Each path below is one point turned by a fixed rotation once a step. After each direction that follows a path, write how fast that rotation turns it, in degrees per step (0 if it stays still).
Each turn is a multiple of 5 degrees from 10 to 175, or 0.
Each row of a path follows its step; steps can be skipped.

step 0: -13.0, -18.6, -6.4, 7.8, -8.5, 18.5, 1.6, 21.6, -5.3, 5.4, 21.7, -1.8, -26.2, 2.6, 9.4, 12.1, 11.7, 8.0, -25.5, 13.8, -75.8, -8.7, 1.9, 21.8, -3.6, -8.2, -1.2, 16.9, 3.4, 16.9, 2.5, 14.1, -9.3, 37.4, -25.0, 5.2, 40.5, -35.7, -24.0, -12.2, 2.5, -24.9, -8.1, 14.7, 10.0, -38.5, 21.8, 0.7, 11.8, -11.6, -37.4, -16.2, 24.9, -20.8, -8.6, -32.3, 0.2, -49.4, 25.5, 19.1, 2.0, 17.9, -0.5
step 1: -29.6, -23.1, 12.0, 36.2, -9.2, 2.0, -34.4, 20.0, -2.0, 8.1, 23.8, -9.1, 5.1, 2.8, -13.8, -24.0, -49.2, 2.0, 0.7, 14.8, 6.1, 12.9, 28.3, -33.4, -12.5, -8.0, -21.7, -15.5, -17.8, 9.6, -10.0, -17.5, 5.1, -15.3, -23.1, 20.4, 15.3, -2.2, -14.2, 5.2, -6.2, 40.1, 14.0, -33.6, -13.8, 0.5, -64.3, 23.2, 43.0, 9.1, 0.1, -14.9, -19.7, 13.2, -19.9, 2.7, 2.6, 21.8, 4.1, -12.4, -5.0, -23.8, -30.5
step 3: 1.1, 0.3, -22.7, 40.1, 4.6, 31.5, 23.0, 25.7, -10.5, -2.1, -5.6, -24.0, -1.8, -17.8, 44.6, -3.3, 33.7, 6.5, 32.6, 19.3, -19.7, -44.8, 5.5, 17.8, 5.2, -7.6, 0.9, 34.4, 24.2, 17.9, -0.9, 22.3, -23.2, 1.7, -0.8, 26.3, -23.1, 1.4, 3.9, -35.9, -14.2, 34.7, -14.4, 2.7, -7.3, 1.9, 18.3, 7.3, -4.4, 10.8, 29.5, -9.6, -32.7, -7.6, -22.8, 10.0, 20.3, -15.2, 17.8, 16.8, 3.2, 28.7, -49.0
step 6: -22.6, -18.9, -32.2, 13.9, 37.7, 35.3, 21.2, 39.3, 46.0, -29.1, 15.8, -15.7, -12.8, 25.0, -9.6, -9.1, 23.6, 45.3, 1.4, -31.9, -0.3, 27.1, -4.0, 10.1, 12.7, -30.4, -14.3, -21.5, -11.4, 9.4, -14.3, 29.4, -14.5, 7.8, 8.2, 5.0, -26.6, -16.4, -10.0, 2.2, 29.4, 17.6, 12.6, -6.1, 14.5, -16.4, 25.3, 18.4, 26.7, 30.2, 26.9, 1.1, 7.0, 10.8, -18.3, -1.5, -12.5, -19.6, -7.9, 20.2, 20.8, 10.1, 17.1
step 9: -10.0, 43.8, -7.8, 33.0, -5.9, 26.4, 5.1, 29.5, -3.8, -38.7, -5.7, 1.1, -13.1, -53.6, 24.2, -21.0, 9.1, -5.5, -1.4, -19.4, 6.6, 39.9, -16.2, 14.3, -32.6, -34.2, -23.4, -31.9, 50.4, -14.5, -1.7, -4.2, -6.4, -11.0, 17.2, 0.6, 11.1, 19.5, 3.3, -15.6, -6.8, -18.1, 2.9, 8.7, -27.1, -36.8, 4.2, 11.8, -14.6, -19.9, 21.0, 9.4, -13.9, -4.2, -5.6, -29.6, -30.7, -20.9, -13.0, -8.1, 15.3, 13.2, -6.7
step 11: 5.3, 26.8, -19.2, -35.7, -4.2, -6.8, -8.6, 8.5, 14.7, -17.2, 8.6, -22.7, 2.8, 3.6, 28.5, -14.6, 3.7, -55.1, 5.3, 8.0, -36.9, 3.3, -14.6, 7.0, -12.8, 11.3, -29.1, -9.2, -30.6, 2.7, -24.3, 13.6, 38.8, -10.3, 23.3, 14.4, 23.1, -44.0, -2.5, -13.4, -3.8, 22.9, 1.3, 10.6, 28.2, 29.8, 2.2, -14.2, 31.9, -3.8, -15.2, 37.9, 0.6, -18.0, 3.4, 3.3, 34.9, 7.6, -47.0, -24.8, 16.3, 3.2, 22.6
step 15: 47.6, 3.4, 13.6, 13.2, 2.7, -22.6, 34.2, -22.4, -7.3, -23.2, 29.9, -6.3, -14.7, 0.6, -30.6, -2.4, 2.0, 24.7, -13.6, 11.6, -5.6, 24.0, -26.0, 23.0, -8.4, -2.3, 8.9, -3.7, -9.2, -18.6, -15.2, 9.6, -38.8, 11.0, 12.1, 19.2, -0.7, 46.4, 38.9, -31.7, -26.3, 32.5, -8.4, -11.8, 8.1, -17.7, 19.3, 6.3, 9.1, -29.1, -4.3, 26.8, 38.5, 9.9, -1.3, -4.3, -44.1, -3.6, -37.3, -0.1, -20.6, 6.4, -20.2
step 16: 2.9, -21.1, -7.3, 16.0, -7.1, 17.7, 41.0, -4.6, -33.8, 5.8, -14.4, 37.4, -13.8, -8.9, 25.2, 2.3, 10.0, 2.1, 21.3, -4.2, -1.1, -25.4, 38.0, 2.3, 7.8, 4.4, -15.2, -8.3, 31.6, -26.7, 47.5, 24.3, -16.4, 3.3, -9.4, -1.5, -10.1, -32.7, 9.4, 9.6, 17.2, 7.1, 8.4, -19.6, 35.2, 52.8, 16.0, -45.1, 11.4, 7.7, 7.3, 19.4, -5.8, 11.8, -23.7, -3.3, 17.4, 32.0, 0.0, 15.3, 14.2, -35.3, -26.0
step 17: 6.5, -27.1, -0.3, -27.8, 7.7, 23.8, -26.6, -30.5, -14.1, -8.1, -17.4, -40.9, -29.2, 30.4, 9.4, -2.5, 16.3, -9.9, -0.4, -7.3, -0.3, 23.1, -13.7, 2.2, 16.7, -19.8, 5.6, 3.3, -0.8, 8.9, -8.8, 17.0, 26.6, -10.5, -10.1, -51.0, 6.9, -12.0, -10.0, -35.8, -24.2, -48.5, -23.1, -12.0, 38.9, -2.4, -9.7, 3.3, 33.5, -9.7, 8.1, -23.0, -23.0, 6.0, 2.3, -0.4, 0.5, -16.2, -26.7, -16.5, -48.1, -1.1, 31.8
step 18: 35.4, -50.9, 10.7, 22.3, 0.4, -37.6, 13.1, 35.1, 7.8, -22.4, -10.3, 23.7, -16.7, 2.1, -5.2, 25.2, 0.8, 0.8, -41.4, 8.2, -9.4, -11.3, 1.3, -11.3, -32.5, 3.6, -2.5, 5.7, 19.7, -2.4, -4.5, 26.4, 3.5, -32.6, 1.2, -12.8, 28.1, -0.9, -3.9, -35.7, 6.0, 30.9, 45.7, 22.9, -30.2, -25.3, -9.6, -4.8, 0.9, 1.1, -24.7, -4.8, 6.5, 40.3, 32.2, 9.2, -30.9, -18.7, 18.1, 2.1, -1.4, -23.7, -4.4
Directions:
-4.5, -5.8, -1.9, 1.5, -3.8, -2.4, -13.1, -6.2, -9.1, 2.3, -7.5, 10.1, 8.2, -2.8, -4.2, -1.2, -1.1, 4.7, -7.6, 0.8, -3.7, 4.8, -9.8, -7.4, 8.0, -4.8, -9.7, -5.0, 3.6, -7.2, 7.1, 13.7, -11.2, -4.1, 5.8, 10.2, -4.8, -1.0, -3.0, 4.6, -4.6, -7.0, 1.3, -3.3, -1.7, 6.4, -4.3, 6.0, -2.5, 2.5, 1.8, 2.7, 4.8, -4.7, -6.0, -2.6, -2.9, -0.7, -6.8, -11.9, 7.6, -1.6, -5.2  100
3.8, 1.6, -6.1, -7.2, -1.0, -9.5, 6.3, -5.6, -4.3, -5.2, -4.3, -4.0, 5.1, 2.7, -7.4, 7.8, -6.0, -8.9, -5.8, -11.0, -1.6, 0.4, 1.2, 0.1, -5.6, 5.3, -6.5, -13.5, 2.7, 9.3, 2.1, 2.4, -2.2, 5.1, -7.2, 4.8, 2.1, -1.3, 0.3, -1.6, 4.8, 13.7, -1.0, 1.0, 5.8, -5.8, 2.4, 13.6, -7.3, 11.1, 12.5, -1.6, 3.4, -1.7, -0.2, 8.3, 3.1, 2.3, -6.6, 5.8, -3.7, 4.3, -5.9  85
0.5, -3.1, 6.5, -4.1, 3.1, 3.8, 11.7, -1.7, -4.6, -1.7, -5.9, 2.4, 10.4, -5.5, -5.2, -5.1, -4.6, -0.1, -1.8, -10.7, 3.0, 6.6, 8.4, -5.6, -0.1, -1.2, -2.6, 6.0, 1.6, -4.2, -6.7, 5.5, -2.4, 0.5, -8.1, 2.8, -3.2, 6.8, 7.4, -0.6, 9.6, 11.7, -6.1, 4.2, -6.5, -1.8, -15.8, -6.3, 0.3, -9.5, -9.0, -3.6, 1.7, -1.7, -10.9, 3.2, -8.9, 1.7, 6.7, 2.0, 2.4, -11.5, 1.6  125
3.3, 4.0, 2.0, 7.6, 1.4, 4.0, -3.6, 4.5, -7.2, 2.2, 4.7, -0.1, -5.5, 6.6, 1.4, -7.2, -5.6, -8.8, -8.0, 3.4, 5.7, -4.3, -6.3, -3.5, -8.3, -2.8, 3.7, -9.2, -8.6, 6.0, -3.6, 3.9, -9.7, 12.0, 2.6, -4.3, 8.1, 3.2, 3.3, 5.3, 9.8, -3.0, 4.2, -2.7, 10.0, 5.1, -6.4, 2.5, -5.0, -9.0, -9.3, 13.1, -1.3, -1.2, 4.3, 1.3, -4.9, 9.9, 5.2, 1.6, 2.3, -0.6, -12.0  100
3.4, -5.9, -3.8, -12.1, 5.3, 7.2, -3.8, -10.8, 2.0, 5.9, 0.5, -4.3, -3.5, 6.9, 1.5, 3.8, -4.5, 11.8, 2.3, -9.2, 3.7, -1.7, 5.1, 0.2, 3.3, -10.9, 9.0, -1.8, -9.6, -6.9, -0.2, 3.9, 1.0, 6.4, 0.2, -2.8, 6.7, -3.0, 12.3, 13.1, 1.1, -1.2, 1.1, 1.6, 5.1, -9.9, 5.8, 4.1, -1.2, 6.0, -9.5, 0.9, 7.2, -8.3, -3.2, -3.9, -4.4, -11.6, -4.3, -0.6, 0.2, 5.9, 3.9  170
15.8, 7.1, 8.8, -4.7, 1.9, -1.7, 0.4, 1.7, -6.0, -5.6, -7.3, -0.6, -6.4, -2.2, -0.2, -10.2, -1.5, -3.0, 2.5, 3.8, 0.2, -2.4, 6.9, 5.3, 10.7, 11.7, -3.0, 6.6, 3.0, 0.1, -2.5, -3.5, 3.7, -4.1, 5.7, 5.1, -5.6, 2.4, 1.5, 10.7, -5.2, -1.5, -3.9, -2.0, 5.1, -7.0, 4.3, 8.5, -7.3, -1.2, 8.2, 11.1, -1.6, -3.5, -5.3, -15.9, -7.6, -2.9, 4.8, 6.2, 4.2, -2.8, -6.4  65
